In the data rows, 500 means zero.
Here are some numbered points:
np.array([428, 511, 468, 494, 497, 497, 445, 432, 493, 488, 482, 452, 465, 813, 524, 787, 478, 945,
          406, 443, 463, 465, 927, 451, 421, 496, 451, 466, 421, 447, 415, 474, 392, 495, 480, 485,
          449, 981, 499, 461, 540, 475, 446, 436, 427, 530, 430, 481, 455, 485, 464, 939, 480, 438,
          477, 426, 543, 448, 451, 482, 519, 479, 445, 472, 486, 547, 487, 438, 463, 455, 518, 905,
          473, 454, 409, 518, 433, 435, 451, 428, 501, 506, 468, 443, 446, 386, 512, 480, 491, 452,
          962, 502, 488, 421, 515, 429, 420, 453, 440, 513, 445, 459, 456, 863, 483, 486, 425, 486,
          530, 502, 535, 486, 512, 443, 504, 440, 551, 462, 504, 930, 429, 527, 510, 917, 556, 485,
          500, 778, 503, 509, 435, 535, 508, 491, 976, 505, 530, 491, 535, 494, 509, 549, 494, 476,
          451, 551, 521, 497, 515, 567, 512, 516, 557, 553, 492, 548, 516, 498, 545, 557, 833, 597,
          539, 569, 571, 497, 509, 596, 541, 546, 538, 529, 510, 500, 568, 462, 582, 528, 544, 518,
          550, 496, 543, 501, 489, 592, 476, 999]) 0
np.array([534, 399, 446, 792, 432, 535, 434, 392, 537, 424, 442, 476, 477, 411, 540, 457, 452, 487,
          454, 468, 429, 455, 447, 421, 410, 441, 458, 451, 501, 490, 451, 330, 521, 437, 417, 469,
          449, 401, 480, 424, 411, 483, 503, 451, 438, 745, 431, 581, 525, 497, 517, 393, 418, 545,
          472, 458, 446, 380, 541, 526, 490, 847, 474, 437, 523, 380, 439, 547, 482, 497, 412, 493,
          470, 435, 406, 466, 495, 479, 413, 506, 563, 434, 430, 537, 427, 476, 431, 459, 542, 427,
          412, 386, 519, 468, 406, 427, 465, 404, 505, 392, 417, 571, 513, 417, 537, 551, 496, 450,
          211, 219, 209, 214, 218, 216, 216, 225, 219, 215, 216, 221, 218, 215, 225, 225, 215, 231,
          212, 222, 240, 231, 232, 229, 223, 218, 236, 222, 228, 234, 238, 232, 235, 222, 235, 253,
          241, 239, 232, 234, 226, 246, 244, 243, 233, 245, 247, 243, 233, 241, 251, 257, 241, 250,
          257, 255, 254, 251, 251, 248, 254, 261, 249, 261, 245, 251, 278, 255, 253, 254, 264, 262,
          278, 262, 269, 261, 272, 269, 267, 288]) 1
np.array([542, 538, 518, 495, 477, 465, 416, 889, 466, 811, 460, 552, 503, 397, 521, 485, 484, 514,
          410, 541, 790, 411, 506, 566, 524, 537, 423, 833, 484, 509, 557, 964, 417, 543, 525, 470,
          511, 437, 425, 473, 916, 538, 460, 486, 515, 410, 818, 443, 471, 455, 500, 493, 932, 847,
          493, 562, 509, 517, 475, 459, 461, 454, 472, 492, 419, 505, 482, 519, 526, 519, 836, 484,
          608, 576, 515, 559, 547, 468, 761, 415, 388, 594, 478, 445, 491, 506, 513, 430, 426, 607,
          579, 490, 914, 409, 524, 519, 560, 795, 505, 508, 547, 481, 459, 447, 489, 477, 517, 753,
          418, 491, 498, 481, 541, 555, 429, 515, 412, 545, 905, 506, 507, 494, 553, 560, 459, 531,
          549, 519, 530, 486, 487, 525, 898, 909, 517, 537, 612, 537, 558, 554, 514, 564, 923, 555,
          546, 516, 545, 881, 883, 574, 539, 565, 574, 578, 847, 590, 597, 568, 535, 540, 509, 533,
          549, 601, 569, 592, 916, 456, 478, 603, 604, 577, 602, 549, 530, 941, 612, 499, 602, 586,
          542, 525, 512, 555, 636, 434, 502, 578]) 2
np.array([591, 461, 617, 451, 517, 475, 559, 460, 418, 492, 464, 525, 588, 494, 404, 507, 455, 449,
          603, 915, 427, 778, 460, 445, 499, 463, 455, 505, 463, 476, 452, 476, 467, 505, 432, 498,
          507, 441, 457, 472, 518, 446, 525, 553, 732, 466, 468, 486, 527, 424, 497, 458, 478, 404,
          490, 529, 511, 461, 445, 521, 538, 419, 526, 601, 407, 460, 452, 452, 450, 461, 480, 509,
          501, 548, 450, 568, 526, 489, 520, 684, 530, 547, 543, 509, 579, 512, 470, 488, 469, 459,
          457, 564, 488, 548, 450, 683, 435, 447, 522, 489, 507, 446, 520, 466, 668, 495, 467, 211,
          211, 219, 209, 214, 218, 216, 216, 225, 219, 215, 216, 221, 218, 215, 225, 225, 215, 231,
          212, 222, 240, 231, 232, 229, 223, 218, 236, 222, 228, 234, 238, 232, 235, 222, 235, 253,
          241, 239, 232, 234, 226, 246, 244, 243, 233, 245, 247, 243, 233, 241, 251, 257, 241, 250,
          257, 255, 254, 251, 251, 248, 254, 261, 249, 261, 245, 251, 278, 255, 253, 254, 264, 262,
          278, 262, 269, 261, 272, 269, 267, 288]) 3
np.array([580, 509, 924, 439, 503, 448, 554, 486, 428, 523, 471, 460, 575, 544, 481, 498, 409, 484,
          936, 664, 464, 688, 525, 473, 456, 507, 520, 439, 487, 428, 452, 414, 562, 461, 460, 515,
          421, 416, 507, 438, 444, 520, 426, 500, 789, 506, 477, 446, 526, 488, 426, 533, 454, 419,
          476, 504, 513, 447, 491, 418, 470, 492, 557, 551, 431, 459, 450, 519, 489, 490, 456, 460,
          466, 469, 472, 540, 435, 524, 481, 901, 511, 473, 463, 456, 587, 454, 531, 461, 433, 481,
          465, 559, 441, 620, 412, 902, 477, 511, 407, 451, 440, 470, 484, 516, 950, 448, 485, 483,
          529, 436, 504, 919, 561, 482, 477, 509, 948, 536, 461, 527, 569, 473, 496, 488, 552, 508,
          582, 521, 705, 506, 983, 566, 517, 539, 460, 492, 510, 565, 499, 579, 524, 411, 508, 999,
          989, 616, 523, 490, 508, 960, 526, 512, 528, 508, 512, 511, 503, 479, 999, 545, 538, 554,
          520, 519, 573, 661, 545, 528, 557, 541, 543, 947, 540, 507, 522, 568, 569, 600, 561, 472,
          540, 607, 573, 598, 596, 578, 527, 557]) 4
np.array([381, 382, 364, 445, 473, 446, 401, 405, 999, 415, 405, 399, 376, 422, 999, 490, 371, 396,
          413, 400, 382, 446, 486, 502, 418, 424, 436, 435, 426, 413, 513, 293, 421, 477, 493, 393,
          387, 394, 459, 485, 381, 491, 456, 419, 414, 525, 391, 445, 390, 429, 404, 367, 326, 393,
          344, 400, 462, 402, 449, 428, 786, 542, 386, 467, 434, 455, 416, 479, 443, 462, 445, 395,
          387, 408, 395, 347, 412, 453, 392, 407, 451, 389, 473, 444, 513, 444, 374, 809, 399, 420,
          402, 344, 316, 435, 446, 354, 427, 308, 534, 364, 495, 855, 522, 398, 380, 822, 444, 384,
          999, 390, 467, 484, 460, 471, 450, 469, 358, 430, 389, 448, 450, 467, 497, 365, 450, 494,
          426, 438, 495, 444, 390, 469, 438, 399, 396, 428, 417, 431, 518, 501, 417, 522, 434, 444,
          494, 454, 399, 410, 460, 459, 414, 243, 233, 245, 247, 243, 233, 241, 251, 257, 241, 250,
          257, 255, 254, 251, 251, 248, 254, 261, 249, 261, 245, 251, 278, 255, 253, 254, 264, 262,
          278, 262, 269, 261, 272, 269, 267, 288]) 5
np.array([501, 396, 434, 513, 560, 494, 522, 447, 472, 458, 906, 893, 475, 523, 435, 570, 477, 533,
          395, 496, 527, 404, 407, 490, 543, 422, 723, 488, 475, 859, 525, 438, 866, 447, 467, 510,
          465, 413, 483, 351, 499, 484, 494, 446, 419, 465, 486, 451, 540, 544, 532, 495, 488, 453,
          523, 463, 494, 474, 464, 380, 474, 519, 490, 515, 492, 451, 528, 413, 452, 576, 475, 516,
          457, 454, 449, 478, 511, 487, 499, 432, 572, 464, 458, 462, 589, 418, 445, 455, 448, 523,
          473, 543, 488, 525, 482, 458, 421, 436, 486, 453, 485, 411, 481, 465, 429, 437, 490, 493,
          465, 516, 544, 503, 464, 498, 556, 521, 548, 495, 459, 415, 524, 539, 423, 564, 555, 576,
          487, 499, 560, 536, 460, 530, 532, 509, 487, 524, 502, 512, 503, 482, 954, 460, 545, 437,
          515, 569, 567, 485, 516, 552, 989, 550, 517, 539, 581, 434, 558, 516, 512, 257, 241, 250,
          257, 255, 254, 251, 251, 248, 254, 261, 249, 261, 245, 251, 278, 255, 253, 254, 264, 262,
          278, 262, 269, 261, 272, 269, 267, 288]) 6
np.array([491, 436, 413, 525, 464, 524, 465, 478, 515, 466, 493, 485, 498, 495, 460, 429, 479, 465,
          459, 540, 473, 489, 471, 436, 496, 410, 541, 443, 550, 568, 486, 426, 533, 446, 507, 453,
          471, 452, 518, 463, 487, 443, 518, 367, 517, 430, 464, 440, 493, 505, 850, 452, 456, 470,
          489, 457, 437, 453, 446, 495, 411, 537, 426, 489, 531, 521, 395, 483, 529, 974, 521, 421,
          517, 513, 446, 471, 375, 496, 549, 439, 516, 575, 478, 446, 526, 472, 414, 453, 524, 429,
          483, 520, 463, 543, 513, 479, 544, 482, 515, 461, 545, 535, 487, 473, 411, 499, 488, 480,
          500, 452, 509, 558, 496, 487, 852, 617, 471, 469, 536, 445, 541, 804, 589, 491, 939, 999,
          515, 519, 500, 485, 470, 930, 510, 535, 448, 501, 517, 568, 528, 506, 629, 628, 509, 504,
          534, 523, 587, 478, 563, 547, 559, 540, 472, 526, 506, 493, 472, 542, 519, 519, 513, 501,
          584, 479, 842, 470, 525, 482, 625, 477, 526, 531, 534, 528, 586, 559, 516, 515, 562, 494,
          507, 538, 612, 533, 536, 539, 504, 497]) 7
Which three points above are nearest to each new point by angle? Their numbers follow each, nearest first.
np.array([554, 516, 445, 428, 450, 440, 466, 837, 473, 942, 419, 495, 473, 508, 519, 483, 469, 491,
          482, 580, 947, 404, 428, 527, 482, 460, 476, 808, 464, 535, 470, 854, 535, 459, 499, 517,
          480, 456, 465, 496, 802, 493, 447, 507, 513, 494, 923, 551, 460, 501, 513, 477, 798, 917,
          435, 422, 561, 567, 490, 523, 442, 452, 444, 470, 450, 509, 544, 479, 469, 501, 824, 485,
          501, 502, 512, 554, 510, 500, 915, 478, 532, 592, 520, 461, 459, 517, 532, 526, 470, 446,
          445, 508, 851, 464, 541, 479, 459, 910, 495, 458, 506, 474, 432, 507, 408, 497, 432, 834,
          501, 515, 435, 516, 536, 449, 608, 485, 489, 491, 926, 521, 485, 513, 521, 521, 574, 546,
          469, 476, 501, 522, 533, 507, 991, 894, 518, 563, 572, 563, 497, 598, 558, 522, 902, 555,
          474, 544, 590, 902, 935, 533, 505, 501, 460, 516, 932, 584, 623, 582, 556, 527, 562, 560,
          451, 571, 529, 549, 834, 477, 545, 629, 639, 504, 504, 509, 560, 916, 569, 459, 618, 518,
          565, 621, 549, 537, 607, 598, 543, 625]) 2 7 4
np.array([449, 891, 425, 441, 479, 489, 532, 479, 484, 482, 428, 495, 468, 480, 442, 466, 397, 422,
          426, 558, 567, 482, 445, 569, 450, 868, 410, 484, 429, 383, 498, 543, 406, 461, 517, 490,
          834, 450, 450, 783, 540, 827, 489, 720, 507, 457, 570, 503, 491, 479, 507, 483, 594, 455,
          463, 620, 816, 491, 439, 512, 457, 385, 514, 464, 463, 538, 469, 470, 450, 434, 500, 394,
          503, 549, 487, 469, 764, 464, 496, 407, 401, 519, 548, 505, 504, 754, 950, 477, 467, 502,
          574, 381, 510, 438, 442, 391, 581, 494, 521, 552, 450, 499, 579, 473, 437, 471, 475, 479,
          434, 510, 471, 480, 476, 594, 490, 503, 429, 794, 473, 506, 472, 539, 488, 508, 481, 483,
          518, 556, 486, 456, 498, 505, 526, 522, 545, 571, 490, 543, 778, 545, 473, 547, 607, 484,
          556, 445, 499, 561, 514, 520, 481, 472, 490, 498, 557, 783, 581, 558, 524, 507, 592, 597,
          538, 947, 497, 803, 529, 591, 431, 927, 574, 521, 516, 504, 581, 559, 594, 498, 999, 588,
          541, 525, 500, 493, 499, 585, 581, 571]) 2 0 4
np.array([410, 507, 464, 455, 516, 461, 447, 930, 474, 848, 526, 477, 484, 488, 493, 470, 484, 570,
          485, 472, 825, 480, 455, 537, 470, 497, 550, 757, 541, 478, 493, 915, 467, 516, 527, 554,
          563, 466, 452, 530, 881, 527, 447, 545, 496, 448, 858, 467, 478, 494, 547, 511, 944, 791,
          485, 495, 549, 505, 490, 586, 490, 458, 537, 488, 494, 553, 468, 482, 489, 442, 805, 500,
          508, 550, 461, 557, 526, 564, 842, 473, 494, 510, 551, 502, 475, 536, 495, 493, 471, 556,
          522, 465, 869, 492, 498, 421, 549, 774, 472, 465, 459, 567, 425, 463, 481, 515, 503, 752,
          466, 512, 475, 551, 497, 536, 513, 425, 452, 522, 906, 514, 576, 532, 512, 520, 548, 496,
          568, 488, 526, 476, 597, 570, 870, 888, 495, 554, 486, 524, 540, 467, 544, 471, 786, 603,
          471, 552, 602, 999, 874, 585, 580, 504, 502, 555, 794, 542, 641, 542, 572, 440, 575, 601,
          483, 537, 509, 577, 826, 509, 549, 609, 576, 567, 470, 554, 596, 999, 506, 542, 620, 551,
          549, 575, 566, 515, 567, 504, 555, 608]) 2 7 4
np.array([377, 550, 396, 537, 411, 444, 447, 508, 459, 528, 507, 458, 463, 463, 468, 505, 475, 474,
          448, 441, 462, 403, 468, 395, 469, 479, 435, 481, 454, 480, 467, 570, 376, 391, 461, 430,
          509, 476, 461, 603, 535, 533, 503, 367, 487, 418, 502, 480, 445, 473, 514, 448, 505, 533,
          448, 504, 452, 794, 503, 446, 454, 498, 451, 464, 415, 459, 453, 505, 523, 548, 512, 464,
          743, 762, 499, 685, 437, 459, 540, 504, 486, 946, 570, 499, 528, 548, 488, 471, 503, 434,
          455, 448, 537, 485, 504, 498, 518, 523, 503, 486, 489, 480, 486, 409, 499, 497, 462, 570,
          556, 475, 492, 496, 476, 504, 469, 538, 423, 467, 513, 525, 476, 489, 527, 491, 517, 468,
          504, 463, 508, 493, 397, 517, 546, 520, 529, 537, 525, 563, 542, 977, 534, 552, 598, 515,
          494, 409, 455, 593, 547, 443, 461, 549, 558, 759, 550, 536, 785, 529, 467, 566, 548, 536,
          506, 562, 504, 556, 595, 505, 585, 520, 825, 641, 531, 494, 516, 587, 504, 505, 543, 559,
          531, 568, 499, 440, 823, 572, 521, 551]) 2 7 0
np.array([481, 738, 499, 433, 483, 456, 491, 449, 434, 478, 437, 436, 421, 478, 467, 397, 458, 474,
          478, 494, 453, 505, 387, 514, 452, 790, 431, 471, 447, 396, 490, 519, 393, 481, 493, 365,
          815, 442, 432, 924, 514, 824, 447, 956, 549, 430, 506, 582, 493, 451, 524, 468, 491, 490,
          522, 974, 729, 503, 529, 507, 478, 478, 486, 470, 454, 469, 472, 477, 544, 477, 453, 481,
          515, 598, 564, 418, 980, 429, 412, 408, 499, 535, 471, 486, 487, 983, 752, 513, 483, 486,
          503, 468, 510, 408, 424, 526, 524, 548, 453, 456, 574, 566, 543, 482, 497, 472, 505, 459,
          520, 553, 509, 449, 475, 406, 448, 470, 511, 967, 522, 562, 475, 475, 530, 561, 526, 459,
          417, 442, 520, 563, 459, 508, 493, 493, 485, 540, 528, 498, 999, 602, 455, 505, 548, 568,
          525, 511, 567, 476, 566, 480, 538, 526, 530, 556, 616, 999, 591, 507, 531, 480, 504, 521,
          476, 747, 572, 999, 511, 530, 460, 779, 537, 433, 547, 633, 624, 467, 470, 478, 796, 517,
          522, 578, 521, 447, 559, 477, 624, 540]) 2 4 0
np.array([371, 462, 490, 455, 385, 485, 431, 391, 539, 419, 422, 408, 397, 452, 534, 396, 460, 367,
          367, 431, 343, 429, 483, 467, 418, 402, 422, 427, 488, 414, 407, 343, 414, 457, 477, 484,
          465, 421, 452, 470, 376, 450, 455, 545, 279, 433, 378, 480, 377, 514, 439, 409, 431, 326,
          462, 473, 491, 452, 500, 454, 582, 548, 467, 346, 472, 427, 459, 488, 464, 462, 350, 438,
          418, 421, 459, 498, 391, 446, 400, 445, 403, 493, 433, 480, 386, 495, 489, 551, 437, 444,
          499, 403, 412, 460, 461, 436, 629, 457, 999, 458, 493, 562, 999, 453, 470, 588, 455, 433,
          530, 503, 388, 350, 467, 420, 516, 486, 489, 504, 434, 465, 371, 446, 711, 465, 500, 460,
          436, 448, 437, 490, 471, 458, 495, 487, 461, 501, 451, 473, 490, 501, 492, 460, 417, 426,
          470, 462, 481, 478, 514, 464, 469, 449, 479, 537, 483, 520, 488, 538, 512, 492, 497, 665,
          488, 544, 508, 505, 488, 533, 462, 493, 494, 486, 478, 516, 603, 470, 471, 450, 567, 482,
          667, 466, 502, 462, 528, 534, 459, 520]) 5 1 3
np.array([462, 497, 438, 514, 418, 439, 482, 550, 497, 436, 456, 489, 447, 503, 442, 443, 470, 415,
          502, 528, 529, 532, 430, 961, 429, 428, 498, 485, 441, 552, 466, 449, 486, 755, 510, 966,
          487, 462, 456, 466, 487, 515, 469, 489, 381, 471, 446, 590, 436, 469, 496, 503, 484, 493,
          512, 500, 414, 497, 461, 557, 491, 450, 497, 511, 484, 471, 502, 437, 529, 495, 540, 497,
          426, 481, 917, 464, 491, 481, 495, 427, 465, 517, 876, 485, 454, 537, 489, 472, 452, 442,
          445, 453, 461, 426, 926, 426, 456, 458, 478, 498, 519, 524, 452, 448, 384, 480, 467, 453,
          516, 729, 486, 465, 745, 943, 471, 541, 477, 510, 563, 527, 493, 546, 511, 529, 520, 560,
          491, 492, 528, 472, 492, 529, 508, 493, 476, 592, 487, 549, 522, 445, 455, 443, 513, 489,
          504, 515, 563, 519, 519, 538, 471, 495, 676, 481, 555, 545, 553, 960, 494, 570, 516, 478,
          574, 559, 542, 527, 570, 559, 526, 544, 554, 551, 562, 971, 520, 524, 995, 547, 556, 558,
          606, 569, 563, 554, 544, 600, 979, 494]) 2 7 0
np.array([469, 498, 392, 492, 443, 477, 445, 479, 452, 452, 558, 543, 504, 434, 531, 545, 504, 504,
          467, 421, 451, 435, 433, 747, 507, 438, 444, 462, 483, 468, 483, 542, 439, 969, 570, 731,
          469, 547, 501, 442, 499, 426, 498, 484, 516, 524, 532, 542, 439, 470, 500, 392, 509, 517,
          531, 481, 438, 504, 439, 489, 520, 467, 518, 426, 479, 543, 497, 524, 480, 398, 523, 399,
          500, 449, 588, 478, 481, 486, 602, 505, 512, 467, 706, 465, 467, 464, 500, 463, 549, 501,
          512, 474, 500, 530, 673, 427, 438, 483, 497, 465, 533, 561, 447, 496, 445, 550, 426, 476,
          435, 878, 478, 539, 999, 713, 547, 461, 449, 560, 555, 547, 494, 535, 481, 519, 545, 527,
          503, 523, 569, 520, 518, 477, 443, 527, 557, 503, 512, 534, 513, 520, 504, 559, 512, 536,
          469, 535, 569, 535, 579, 499, 573, 518, 960, 524, 483, 565, 570, 790, 482, 548, 587, 497,
          506, 549, 546, 562, 519, 528, 585, 535, 539, 535, 547, 873, 509, 517, 723, 498, 543, 516,
          642, 568, 522, 523, 577, 597, 779, 582]) 2 0 7
np.array([478, 801, 462, 520, 445, 435, 468, 567, 531, 541, 448, 438, 418, 432, 491, 465, 508, 484,
          409, 507, 484, 449, 526, 457, 458, 721, 425, 577, 535, 482, 466, 513, 492, 497, 514, 526,
          800, 398, 475, 913, 544, 806, 449, 977, 399, 421, 462, 507, 459, 462, 470, 466, 504, 533,
          443, 931, 811, 515, 512, 494, 426, 458, 507, 494, 472, 540, 542, 515, 536, 458, 476, 438,
          582, 486, 482, 480, 950, 443, 455, 410, 438, 551, 455, 441, 495, 950, 724, 480, 477, 479,
          476, 414, 482, 465, 422, 417, 576, 478, 539, 511, 552, 466, 497, 450, 424, 494, 532, 516,
          478, 521, 522, 516, 454, 528, 463, 540, 478, 876, 502, 486, 429, 490, 538, 483, 543, 540,
          518, 433, 524, 506, 495, 470, 532, 540, 491, 514, 515, 508, 984, 524, 459, 539, 521, 539,
          478, 550, 529, 561, 514, 514, 424, 542, 527, 582, 516, 999, 539, 542, 534, 494, 546, 524,
          511, 804, 513, 998, 552, 513, 602, 832, 514, 518, 570, 581, 558, 473, 550, 541, 767, 504,
          558, 566, 540, 489, 536, 535, 565, 572]) 2 4 0
np.array([448, 481, 463, 494, 542, 468, 451, 526, 458, 514, 477, 541, 458, 425, 503, 498, 431, 513,
          440, 406, 524, 471, 457, 476, 499, 491, 493, 476, 425, 465, 460, 517, 458, 522, 514, 482,
          555, 467, 491, 529, 504, 479, 499, 490, 461, 452, 493, 511, 507, 483, 540, 488, 488, 478,
          470, 616, 520, 701, 467, 455, 511, 476, 482, 423, 525, 541, 474, 492, 486, 507, 524, 431,
          715, 928, 526, 768, 573, 410, 485, 444, 459, 819, 464, 570, 532, 492, 490, 475, 405, 500,
          482, 421, 500, 436, 422, 465, 520, 523, 428, 485, 433, 353, 466, 497, 510, 512, 467, 576,
          476, 454, 560, 537, 525, 495, 529, 485, 512, 489, 591, 435, 509, 574, 579, 476, 489, 550,
          485, 527, 552, 496, 521, 478, 598, 560, 465, 562, 460, 544, 591, 832, 506, 464, 560, 487,
          468, 431, 527, 591, 530, 531, 537, 546, 541, 754, 532, 538, 999, 575, 483, 546, 618, 611,
          463, 528, 471, 554, 547, 534, 420, 590, 993, 481, 460, 461, 619, 615, 590, 583, 542, 558,
          580, 608, 594, 535, 730, 606, 510, 568]) 2 7 0
np.array([481, 556, 457, 515, 656, 510, 468, 527, 406, 454, 496, 531, 488, 496, 455, 443, 514, 430,
          482, 489, 548, 552, 437, 480, 559, 506, 489, 468, 535, 492, 790, 441, 517, 501, 504, 501,
          517, 460, 391, 562, 479, 509, 539, 466, 519, 545, 431, 536, 520, 570, 458, 454, 471, 456,
          935, 557, 481, 517, 846, 513, 436, 402, 733, 468, 516, 476, 983, 361, 490, 497, 447, 453,
          553, 575, 553, 502, 505, 415, 516, 423, 546, 493, 495, 792, 486, 456, 434, 456, 448, 918,
          460, 395, 478, 461, 519, 433, 491, 398, 497, 917, 477, 463, 521, 441, 426, 474, 765, 481,
          446, 512, 480, 461, 492, 479, 520, 486, 542, 519, 514, 483, 464, 452, 533, 482, 460, 546,
          475, 520, 544, 948, 499, 497, 469, 514, 533, 557, 819, 539, 448, 506, 553, 525, 427, 612,
          499, 526, 604, 516, 468, 448, 587, 841, 477, 525, 508, 523, 575, 471, 489, 599, 546, 564,
          999, 520, 561, 449, 469, 496, 556, 555, 580, 482, 999, 478, 523, 547, 433, 542, 560, 881,
          592, 859, 515, 546, 597, 574, 548, 600]) 2 7 4
np.array([395, 509, 459, 438, 453, 456, 441, 504, 484, 498, 482, 508, 425, 431, 533, 482, 494, 473,
          471, 436, 542, 442, 499, 892, 499, 498, 436, 508, 435, 434, 491, 419, 396, 670, 526, 962,
          455, 410, 448, 442, 461, 510, 454, 451, 435, 526, 489, 502, 446, 425, 506, 516, 519, 429,
          477, 511, 517, 443, 450, 453, 431, 474, 431, 400, 454, 484, 461, 516, 539, 465, 482, 562,
          521, 439, 956, 491, 511, 423, 575, 443, 525, 498, 945, 413, 487, 485, 519, 514, 450, 469,
          512, 470, 505, 460, 984, 435, 420, 469, 466, 500, 540, 484, 458, 436, 443, 498, 425, 540,
          539, 716, 445, 379, 672, 916, 559, 536, 477, 543, 499, 481, 454, 593, 488, 520, 586, 474,
          506, 476, 453, 528, 503, 574, 523, 485, 504, 603, 439, 536, 476, 505, 491, 485, 520, 497,
          539, 597, 558, 538, 550, 541, 569, 488, 693, 512, 493, 498, 479, 999, 451, 573, 571, 548,
          554, 539, 550, 563, 538, 461, 600, 615, 496, 464, 538, 904, 597, 566, 958, 503, 536, 501,
          579, 520, 570, 583, 549, 509, 999, 526]) 2 7 0
np.array([849, 430, 568, 398, 427, 475, 999, 417, 453, 417, 507, 468, 918, 521, 442, 490, 524, 361,
          504, 584, 439, 477, 457, 470, 361, 441, 474, 501, 468, 463, 407, 455, 477, 423, 433, 460,
          418, 489, 385, 338, 493, 517, 453, 350, 501, 496, 463, 390, 999, 435, 419, 422, 456, 433,
          452, 452, 460, 400, 445, 516, 473, 456, 483, 940, 441, 556, 436, 422, 524, 497, 396, 414,
          490, 443, 441, 436, 394, 420, 434, 545, 380, 377, 454, 436, 909, 398, 441, 457, 390, 458,
          411, 928, 410, 949, 444, 584, 503, 456, 450, 426, 478, 437, 407, 384, 599, 480, 488, 466,
          479, 461, 502, 499, 503, 486, 528, 432, 545, 462, 411, 452, 948, 464, 467, 498, 577, 474,
          961, 515, 579, 445, 572, 572, 468, 410, 478, 471, 433, 449, 437, 455, 528, 456, 463, 599,
          582, 928, 512, 460, 489, 541, 527, 465, 464, 436, 495, 453, 453, 544, 565, 565, 518, 532,
          521, 440, 557, 529, 534, 505, 519, 501, 493, 553, 473, 454, 523, 521, 497, 999, 522, 475,
          504, 506, 600, 981, 510, 482, 521, 505]) 4 7 6
np.array([437, 478, 445, 404, 479, 464, 498, 532, 497, 542, 545, 378, 471, 405, 456, 405, 474, 450,
          490, 436, 494, 470, 440, 426, 445, 472, 491, 437, 453, 459, 417, 605, 436, 517, 495, 464,
          566, 383, 474, 493, 554, 466, 451, 462, 426, 480, 469, 406, 471, 432, 487, 399, 498, 484,
          496, 446, 494, 999, 447, 528, 452, 523, 504, 405, 462, 598, 503, 468, 414, 503, 430, 459,
          939, 761, 424, 938, 456, 490, 525, 481, 569, 681, 484, 540, 466, 460, 430, 433, 483, 572,
          484, 473, 496, 462, 420, 456, 570, 488, 470, 554, 438, 454, 492, 503, 453, 494, 587, 567,
          454, 454, 522, 416, 502, 530, 485, 496, 424, 488, 466, 550, 451, 433, 513, 474, 481, 482,
          473, 421, 530, 501, 462, 431, 471, 471, 475, 482, 556, 561, 482, 755, 462, 561, 519, 478,
          482, 462, 524, 526, 534, 543, 539, 459, 525, 999, 517, 524, 789, 475, 447, 512, 574, 501,
          587, 533, 519, 521, 517, 636, 542, 534, 771, 542, 450, 534, 517, 487, 527, 535, 554, 507,
          608, 573, 514, 525, 999, 568, 564, 503]) 2 7 4
np.array([436, 459, 440, 458, 502, 450, 404, 398, 491, 446, 403, 420, 439, 511, 418, 453, 453, 470,
          409, 398, 459, 435, 492, 391, 477, 552, 439, 340, 433, 416, 484, 377, 407, 494, 496, 467,
          598, 487, 390, 485, 396, 477, 456, 508, 468, 443, 456, 499, 443, 473, 481, 452, 441, 367,
          441, 455, 471, 483, 447, 542, 462, 411, 363, 387, 432, 519, 432, 440, 506, 411, 387, 467,
          544, 489, 486, 473, 541, 480, 437, 450, 402, 470, 469, 448, 344, 495, 461, 495, 458, 465,
          412, 366, 433, 457, 429, 472, 927, 403, 571, 317, 490, 562, 638, 440, 464, 517, 466, 487,
          553, 447, 473, 407, 507, 409, 455, 444, 378, 443, 450, 488, 461, 562, 999, 498, 457, 521,
          477, 511, 479, 504, 488, 434, 463, 472, 493, 487, 491, 487, 567, 510, 443, 490, 506, 461,
          498, 413, 455, 436, 500, 435, 417, 405, 494, 503, 461, 500, 511, 482, 499, 436, 561, 999,
          466, 503, 454, 599, 516, 410, 588, 576, 547, 414, 558, 492, 278, 255, 253, 254, 264, 262,
          278, 262, 269, 261, 272, 269, 267, 288]) 5 1 3
np.array([380, 459, 449, 503, 506, 504, 482, 439, 482, 481, 472, 482, 379, 503, 476, 478, 532, 461,
          414, 446, 491, 480, 503, 877, 467, 548, 488, 459, 480, 463, 457, 485, 400, 765, 540, 885,
          514, 454, 484, 453, 447, 472, 409, 455, 535, 463, 484, 432, 463, 423, 479, 416, 498, 462,
          454, 464, 495, 454, 450, 516, 461, 496, 479, 481, 531, 488, 502, 530, 565, 448, 442, 455,
          429, 492, 842, 416, 575, 377, 400, 417, 513, 487, 828, 462, 494, 558, 471, 456, 464, 502,
          496, 487, 467, 526, 927, 449, 480, 463, 477, 490, 473, 463, 486, 481, 463, 608, 525, 477,
          519, 862, 524, 519, 860, 929, 518, 454, 402, 591, 453, 488, 461, 581, 527, 495, 487, 593,
          499, 518, 457, 444, 473, 507, 524, 485, 528, 533, 504, 478, 587, 531, 579, 517, 582, 561,
          528, 473, 635, 451, 501, 511, 529, 495, 910, 507, 500, 595, 525, 912, 566, 545, 432, 497,
          529, 616, 509, 541, 465, 561, 522, 475, 491, 481, 560, 999, 681, 566, 938, 515, 509, 519,
          609, 586, 443, 609, 571, 594, 981, 623]) 2 7 0
